One turn moves each row of this set onto another row. After a few examples, where does it send each row asked below?
dud: [-12  -3  -8  10   4   7   1  -4   2 -18   4 -13  12]
ziba: [-11  -5 -12  21  14  -1 -11  -9   2 -34   4  -1  22]
belu: [  3   2 -11  20  12 -10 -13 -18   5 -29  10  -1  12]
nal: [ -2   5  -3   0   8 -11  -9   3  -7 -14 -11  -4   9]
Dazi: [ -3   3  -2   9  19 -11  -4  13   3 -17   3   0   5]
Kole: [ -8  -3  -3  15  17 -11   6  -3   9 -17  11 -13  11]
Dibaf: [ -4   3  -9  20  17  -5  -4  -8  10 -26  15  -5   2]
vis: [  1  -4 -14  11  13  -6   5 -12 -12 -14  -9  -3  18]
modap: [-10   5  -2  10  17 -16  -1  10   6 -21   0   0   3]
zev: [  4   1  -2   4  22 -17  -3  -6   5 -16 -15  -5   2]
misil: [-13   1  -4   5   7   0   6  -4  14 -27  -4  -5  12]
mak: [ -3   0  -3   1  14  -4  -3  -3  15 -30  -5  -4  -3]
rokos: [ -8  -6 -12  21   6   2  -4  -8  -4 -24   1   5  21]
nugop: [  3   3  -6   8  27 -16  -1 -12   4 -21 -16  -1   6]
rugi: [  3   0  -9  29  19  -2  -3   2  -7 -14  -9  -9  16]
deti: [ -9  -5  -9  16   2  -3   0  -4  -6 -25   2   7  19]
Mufu: [ 13   6  -2   8   9  -7 -15 -11  -3 -14  -3 -12  11]
sarig: [ -7   4  -3  13  10   2  -6   5   0 -17 -13 -16  20]
zeza: [  5   2 -13  14   7  -3  -7 -21   2 -20  -4 -17   7]
Niz: [  8   0  -5  20  14  -9   6 -14   0  -9  -8  -8   9]
tipu: [ -7   5   1   5  19 -12  -3   8   9 -14  -4  -3   4]
rubab: [  5  -6 -12  25   8   0 -13 -10  -6 -28  -4   2  17]
Vovu: [-12   7 -15  13  11  -6 -10   8  -1 -25  -1 -10  21]
mikuv: [  4   0  -4  15  15  -3 -10  -7  12 -31 -10 -21   6]
dep: [-13   0  -9  20  14  -6 -10  -7   6 -39   1   0  19]
Gesa: [  5  -2  -1  19  11  -4   2  13  -2 -17  -5  -1  12]
dosi: [  4   2  -1   8  26 -16  -5 -11  -2 -18 -14  -1   3]
Losab: [  2   0  -6  19  14  -7 -13 -23   0 -29   6   1  11]
zotos: [ -6  -6  -9  23  26  -8   0  -5   8 -32  -2 -16  13]
dilof: [-12  -2 -12  14  15  -7 -10  -4   4 -36   0  -3  26]
zate: [ -5  -7  -8  14   7   2   3  -8  -6 -22  -1   8  21]
Supob: [ -3   1   1   0  20 -10  -5  -3  13 -22  -7  -7  -2]
puv: [  1  -6 -12  21  12  -5 -13 -18   0 -31   6  -2  16]
Git: [ -2   4  -4  15  29 -16  -5 -15  10 -27  -6 -10  16]
lorul: [  8  -4  -6  16  21   6  -9 -13   1 -32 -12  -8   4]
zike: [ -1   7  -3   2  13 -13  -7   2   2 -10 -14  -5   7]
nes: [  0  10  -6   0  12 -10 -13  -2  -4 -10 -10  -5  12]
Fim: [ 10  -2  -6  23  12   4 -14  -7  -5 -28  -8   4  13]
fevi: [  7  -5  -5  21  11  -1 -14  -7 -12 -28  -8   3  16]
vasi: [ -6   5   0   3  17  -7  -8  -9  13 -28  -7  -4  -3]

misil -> lorul
Losab -> nal
Where do these go?
rugi -> Kole
belu -> nes
zev -> rokos

One turn moves each row of this set onto another row. After a few examples, where does it send each row asked below?
Sakit: [  5   7 -14   3  12   1 -11   2  -6  -7   8  -6   9   5   7   7]
dotik: [  7   5 -11   6  -3   3  -8  -7 -14  -6   8  -4   1  -3  12   8]
noz: [ 15  -8  -2   9   6   5   9  13  -2  12  -2  -6   2 -16   0  -1]
Rado: [ 11  -6  -1   2  -4 -14   1  -5  -7  -7  15   9  12   1   2  -2]
nubed: [  9  -4   8  -2   4  -9  13  10  -7   4  12   3   2   2 -10  -6]
zikan: [  8 -15   5  12  -5  -1   8   7   5  -2  -1  -8  -3 -12   4   5]
kifi: [  2   8  -3   7   7   3   4   6   6   2  -7  -9   7 -13  12   5]
Mobin: [16  0  5  0  2 -8 14 12 -2  9  9  6 12 -5 -3 -2]
denom: [  9   6  -8   1   5  -7   1  -4 -10   5   8   9  16  -7   2 -10]
nusiz: [ 15 -18   6   7  -6  -9   9   5  -4   1  11   3   3  -6  -4  -2]
bozig: [ -1   5  -1   6   7   8  -3   8   6  -4  -3 -13  -3  -6   8   5]
dumot: [  7  -3 -10   8   3  -6  -9  -9  -5 -13   9   0   9  -2  13   5]
tilo: [  2 -10   6  -5  12  -1   6  15 -20  -3   6  -6  10   3   5  -9]
rizuz: [ -6  -4   1  -6   8  -3   1  11 -15  -6   2  -8  17   5   5  -9]
botar: [  1  -4   7  -3   6   9  -5  21  -8  -5   2 -11  10   1   9  -4]
gavi: [  5   1  -1   8  -2   3   5   4  -6  -5   1 -12  -6  -5  14  17]
Vid: [  4   3  -8  -1   7  -9  -2  -4 -12  -2  12   5  11   3  -5 -10]
vipo: [ -2  -7  -4  -2   7   6  -8  14 -14  -5   1 -13  16   2   6  -7]
suvam: [  9  -9   5   7   7   6   7  14  -2   6   1  -9  -9 -10  -4  -2]
zepi: [ 14 -10  -1   3 -12  -7  10   5 -14   5  12  -1   2   0  -7   3]
Keli: [  0  -8  11  -4   7   7   1  16 -14  -2   2  -7   5  -5   7 -12]
tepe: [  6  -7  -5  12   3   0  -3   1   3 -11   0 -10   1  -7  15  13]
Ladet: [  4  -8   3   8 -10  -1  13   3  -7   4  -1 -11  -7 -10   0   4]
mup: [ 13   7 -14   4  14  -1  -3   3  -6   0   6  -2  15  -3  13   8]
mefur: [  7   5  -4   0 -13  -8  -1  -4 -13  -4  14   4   9   3   1   2]

vipo -> Keli
zikan -> Rado
Where do these go?
dotik -> Ladet
denom -> kifi
Sakit -> suvam

One turn moves each row of this set onto another row. After a few examples, where does it send each row asked below?
kugem: [  0  11   2   9  -1   0   1  -1   1   3 -21  -2   9   2   1  -2]
Deto: [ -1  -1  -9  -6 -10   3   4  -3  -8 -14   6  10   3   4 -10  12]
lor: [ -2  12  -5   9  -1   2   3  -4  -3   4 -18   6   7   1   6  -2]
kiz: [  7  10  -5  -2  10   3 -10  -6  12  -5 -10   3   3   0   4  -1]
lelab: [ -6   8   8 -15  -6   1   0   8  -2  -3   6   7   2   4  13   0]
topig: [  8  -4   6  -6  -6  -6   3  12  -2  -1   1   3   0 -16 -12   1]
dis: [  8  11  -5   1  10   2 -10  -2  13  -5  -9   4   2  -3   3  -3]
neku: [ -4   6   5 -18  -9  -1  -1   8  -1  -6   2   7   0   3  12  -3]
vuza: [ 9  0  3 13 -6 -4 -1 -4  5 -4  1 -6 -9 13  2 10]
gok: [-16   4   9  -9  -3   3   0  -2   2  -7  -9  -4   0   6  -2  -5]
san: [  7   9  -3  -3   8   2 -11  -2  14  -3 -13   4   1   1   4   0]
rupel: [ 11  -5   6  -4  -7  -1   3  11  -2  -1   3   0   3 -15 -12  -3]
dogi: [ -6 -11   4 -10   4   3   1   0   5  -7  -3  -1  10  -5 -12   3]
fivu: [ 10  -1   7  -1  -6  -2   2  13  -5   2   4   5   2 -15 -12  -2]
riz: [  3   3 -10  -2  -1  -1  -2  -5 -17   7   2  -1  -5  -1  -6  14]
Zusaf: [ -4 -14   3 -11  -3   2   5   4   7 -10  -2   5   3  -1 -12   5]
bobig: [  2   1 -10   0   2  -3   2  -4 -17   6   2  -4  -7  -1  -6  11]
mabez: [  9  -5   6  -3  -7  -5   5   9  -2  -3  -1   1   2 -15 -14  -3]
seza: [ -8   6   7 -15  -9  -1   3   8  -2  -2   2   8   3   5  12   0]
guri: [  7   5  -2  15 -12  -1   8   3   4  -2  -5  15   2   1  -7  13]
dadov: [ -3   6   5 -14  -7   1  -2  10  -2  -6   8  11   4   4  11  -3]
Ped: [ -5   7   9 -14 -11   1   0   7   2  -7   5   8   1   4  12   0]
Tobif: [ -1   5 -11  -1   0   4  -4  -5 -15   6   4   1  -7  -3  -6  13]
fodev: [  9   1   2  13 -11  -6  -1  -2   6  -1   0  -5  -9  14   1   7]
medi: [  5   6  -3  -1  11   3 -12  -1  14  -5  -6   6   3   0   3  -1]
viv: [  9  -4   4  -5  -6  -1   2  12  -1   1   0   3   4 -18 -11  -1]
zot: [  8  -3   1  13 -13  -5   1  -1   8  -2  -1  -3  -4  14   2   6]
mabeg: [ 8 -2  3 15 -9 -5  2 -1  9  2  2 -6 -7 11  0  7]
dabuz: [ -2   6 -11  -1  -3   0  -1  -4 -17   7   4  -1  -6  -2  -5  11]
pegar: [  3  -1 -13  -2  -6  -1   5  -2  -9 -12   0  14   2  -2  -8  13]
mavom: [ 10   9  -2  -3   5   5 -12  -1  14  -7 -11   4   3   2   5   3]
Nobe: [  3  10   0  16 -12  -6   8   3  -4  -2  -7  10   2   4   0  14]
ris: [  5  -2   4  -6  -6  -5   5  15  -3   3   1   2  -1 -15 -11  -1]
Dokef: [  5  12  -4  -1   8   1 -10  -3  12  -6 -13   7   3  -3   0   0]
Totan: [  0   3  -8   2   0   4  -3  -4 -17  11   3   0  -5   0  -6   9]
Ruge: [-16   4  13   1  -5  -2   3   0   3  -5  -7  -4   1   3   3  -7]
Gomo: [ -4   9   4 -16 -11   2  -2  12   0  -6   1   8   1   1  11  -3]
fafa: [  7  -2   0  14 -11  -3   1   1   8   1   3  -4  -6  13   4   6]
guku: [ -3   3  -9  -2   0   1  -2  -8 -15   6   1   1  -5   0  -7  16]
Buki: [ 5 -2  2 15 -8 -2 -3 -1  7  0  3 -5 -8 14  1  2]

fafa -> Tobif
Zusaf -> gok
Where do these go?
Deto -> dogi
mabeg -> dabuz
Totan -> fivu
neku -> san
guku -> mabez
ris -> Gomo

One turn moves each row of this set onto another row. After a few examples, where does it send each row asked below?
baz: [ -4   0  -1 -12  11 -24  -4  -2  13  -4  11   0  -7 -18   7  -3  -1   6
  10  -4  10]
babi: [ -1   2  12  -4  18 -14  16  -1   8  -5   8   0 -11 -20  10   1   1   3
   5  -2   7]
Seni: [ 10  11  10  -9  -4  -8   1  19   8 -12  -6   9  -1  -4  -5  -1 -16  12
  21   3  17]
Kozuz: [ 15  -7  10 -12  11 -12  13 -10   6  -6   5  -2   6  -6   4 -18   1  10
  12   4  10]
Komu: [ 16   4   4 -10   6  -2   6  13  13 -16  -8   2   5   2  -5  -8 -17   1
  16   8  14]
fitul: [ -3   8   4  -3   9 -21   3  12  -5   2  14   0   8 -16  -5   4  -1   6
  15  11   9]
kato: [ 10   1  15  -5  11 -10  -9  14  21  -8   3  -3   0 -31  -3  -2  -3   2
   6  10  13]
bala: [ 14  -5  10 -15  -7   1  11  16   5 -14  -9   3   5  -5  -3  -5  -1  11
  12   5  13]
kolep: [  9  -3  14  -3  19 -24  -8  10   6   7   7  -5  -1 -16   6   2 -16   6
  15   5   9]
nuvev: [  9   3  11 -12   7 -10   8  17  -7 -10  -3   1   8   9  -1   1  -8  11
  17   2  12]
nube: [ 11 -15  16   0  21  -7   5   4  12  -7   5  -8   6 -14   2  -2  -2   3
   6   5  -1]
nezef: [ 11  17  10  -6   6  -3  -1   6  18 -10  -3   5 -11 -16  -3 -11   0   7
   0   5   4]
Vuna: [  5  16  13  -7   3 -25   1  11  -4   2  14 -10  -2 -12  -5  -7  -5   8
  16   2  10]
tiko: [ 19  -4  11  -9  -6  -6  13  19   1  -9   3  -7   2  -2   2  -6 -16   7
  18   6  17]
gutub: [ -9   5   3  -6  10  -9   5  -2   7  -4   5  -5   0 -31  -3  -6  -3   0
   7   3   8]
gele: [ -1  10  18  -9  12   2   1   6  21  -7   1   5 -16 -15  -3   3  -5   8
  10   2   6]
Bab: [  6 -16   9 -10   6 -17   7  -6  11  -5  -2   1   6 -11   5  -7  -2  13
   1  -5  16]
geb: [ 17   7   4 -13   3 -10   0  26   0 -14  -3  -7  -4   2  -4   1 -10   7
   8   8  13]

baz -> babi
Seni -> nuvev
Where do these go?
nube -> kato
Bab -> gele
geb -> tiko
nezef -> Vuna

One turn moves each row of this set onto another row. After a few examples, where does it send each row asked below?
Govom: [ 10   7  -1  11  11   6  -4  -1 -10   3  11   1  27   6   2   7   7   6
  -7  -1  -9  -8 -11  11   3 -19   2  13  22  -4  -9  -2 -13]
gane: [ -8   5   4   4  -1  12   9  -6  -5  -5  -5   8  16  -4   1 -10   7  11
 -13  -6  -4   2   2  -1   1  -8   8  -9 -13  12   1  -5   6]
Bef: [ -7   2  -6  -2 -10   8 -11  13  -1  10  -3  14   6   2   7  10   3   0
   1  12   1   4  -5  13  -8 -12  -2  13   6  -6   4 -10   0]
lav: [ -3   0  -5  -1 -10   3  -7  10  -4  10   1   6   8   1   1   9   2  -3
   8  15  -6   7  -2   9  -5 -11  -7  16   9  -6   1 -13  -7]
tuf: [ -3  -2 -10   6   8  -8   9 -14  -2  -6   0  -7  14  -3   2  -2   4   6
   5   7  -3   1   9   7  -8 -10 -11   3  11  -1 -13 -14  -4]
sigi: [ -7   1  -7  -1  -7   6 -10  13   1  11  -3  14   6   3   9  11   2  -2
   2  10   2   3  -5  15  -8 -11  -2  11   5  -4   5 -13  -1]
tizig: [ -1  -3  -8   6   3  -4   8 -15  -6  -9  -1  -5  12  -3   1  -3   3  10
   3  12  -1   0   9   5 -11  -9  -9   6  12  -3 -14 -10  -4]
zitud: [ -9   5   3   3   0  11   8  -6  -4  -5  -5   8  16  -4   1  -9   8   9
 -13  -8  -4   2   2  -1   2  -9   7 -10 -14  12   1  -5   6]
Nevoz: [  8   6  -4  14  15   5  -4   0  -4   6  13   1  25   6   5   8   4   0
  -5  -4  -9 -12 -12  12   2 -17  -1   6  20   0 -11  -5 -12]
Vipu: [ -1  -1  -9   4   4  -6   8 -15  -4  -7   1  -7  14  -3   0  -3   6   9
   3   9  -4   2  10   4  -8 -12 -12   5  12  -2 -14 -10  -4]
sopu: [ -8   4   1   2  -1  11   7  -5  -2  -7  -4   3  12  -8   2 -12  12  17
 -11  -5  -1   0  10  -2  -1 -12   1  -6  -8   8  -4  -1   8]
per: [ -9   4  -1   3   5   7   8  -4   1  -5  -4   1  13  -7   3 -10  12  13
  -9  -9  -1   0  10   0   1 -12  -1  -9 -10  10  -2  -6   9]
mudig: [ -8   8   5   4   0  14  -2   4  -9   1   4   5  22  -4  -3  -4  12   2
 -22  -8  -4  -5  -3   4  13  -8  10  -1 -10  12   2  -1  -3]
kiv: [  8   6  -3  13  17   3  -3   0  -7   5  10   0  26   6   5   8   5   2
  -4  -4  -8 -10 -12  14   3 -17   2  10  21  -2  -7  -7 -13]
Tepa: [  7   4  -3  17  14   7  -2   0  -7   4  10   4  22   6   8   7  -2   2
  -5  -1  -5 -16 -15  14  -1 -13   4   7  21  -1 -11  -5 -13]
siz: [-10   2  -1   6   6   8  10  -4   1  -5  -7   3  10  -7   7 -10   7  14
  -7  -8   3  -4   8   3  -2  -7   3 -10 -10  11  -2  -8   8]
sos: [-10   5   5   9   1  15   2   4 -10   0  -1   9  18  -3   3  -5   3   3
 -20  -6   2 -11  -7   8   9  -2  16  -3 -10  12   1  -4  -4]
Zosit: [  9   4  -1  16   8  11  -4  -1 -10   2  10   5  22   6   5   6   0   6
  -7   3  -6 -14 -14  10  -2 -15   4  10  22  -4 -13   0 -12]
davan: [ -9   4   3   5   0  12  10  -6  -4  -5  -6   9  15  -4   2  -9   6  10
 -13  -7  -3   1   1   0   0  -7   9 -10 -14  13   0  -5   5]
Zozun: [ -9   2   1   5   0  12   9  -5  -3  -8  -7   5  10  -7   6 -12   7  18
  -9  -3   4  -4   7   0  -4  -8   5  -7  -8   8  -4  -3   8]
guvi: [ -5  -1  -7   2  -6   2  -5  10  -3  11  -1   8   7   1   5   9  -2  -5
  10  14  -3   4  -4  13  -7  -7  -5  13   7  -4   2 -17  -7]
Fufup: [ -3  -3  -9   8   7  -6  10 -15  -4  -8  -2  -5  12  -3   4  -3   1   8
   5  10   0  -1   8   8 -11  -8  -8   3  12  -1 -14 -13  -5]
zod: [ -8   7   7   6  -4  17  -1   3 -12  -2   1   8  20  -4  -1  -5   7   5
 -22  -3   0  -8  -5   4  10  -5  14   0  -8  10   0   1  -4]
rerup: [ 10   7  -2  13   9   9  -6   0  -7   4  13   2  25   5   2   7   6   3
  -7   0 -10 -10 -11   8   2 -18   0  10  22  -3 -13   0 -12]
Viku: [ -9   4   3   4   1  11  10  -5  -3  -4  -5   8  16  -4   2  -9   7   9
 -12  -8  -4   1   2   0   1  -8   8 -11 -14  13   1  -6   5]
piba: [  9   5   0  14  10   9  -3  -2 -12   1   8   4  24   6   5   6   1   8
  -6   3  -6 -11 -13  12  -1 -16   6  14  23  -5 -10  -2 -13]
zigo: [  7   4  -2  16  15   6  -1  -1 -10   3   7   3  23   6   8   7   0   5
  -4  -1  -4 -13 -14  16   0 -13   6  10  21  -3  -8  -7 -14]
budi: [ -7   3  -8  -3  -6   4 -11  14   3  12  -2  12   7   2   7  11   4  -3
   2   8  -1   5  -4  15  -6 -12  -5  11   4  -4   5 -14   0]
fopeg: [ -4   0  -7   0  -6   0  -7  11  -1  13   1   6   9   1   2  10   2  -6
   9  12  -6   6  -2  11  -5 -10  -8  14   8  -4   3 -16  -7]
pof: [ -6   3  -6  -4  -9   6 -12  13   1  11  -1  12   8   2   5  11   6  -1
   1  10  -1   6  -3  12  -6 -14  -4  13   6  -5   4 -10   0]
kisi: [-11   7   4   7   5  11   1   5  -7   2   2   6  21  -3   1  -3   7  -1
 -19 -11  -1  -8  -5   8  12  -5  12  -4 -11  14   3  -6  -3]
kero: [ -4  -1  -5   1 -10   4  -6   9  -5  10  -1   8   6   1   4   8  -2  -2
   8  17  -3   4  -4  11  -8  -8  -5  16   9  -6   1 -14  -7]

piba -> Govom
sopu -> per
Where do these go?
mudig -> kisi
Tepa -> Zosit
guvi -> kero
pof -> budi
tizig -> Vipu

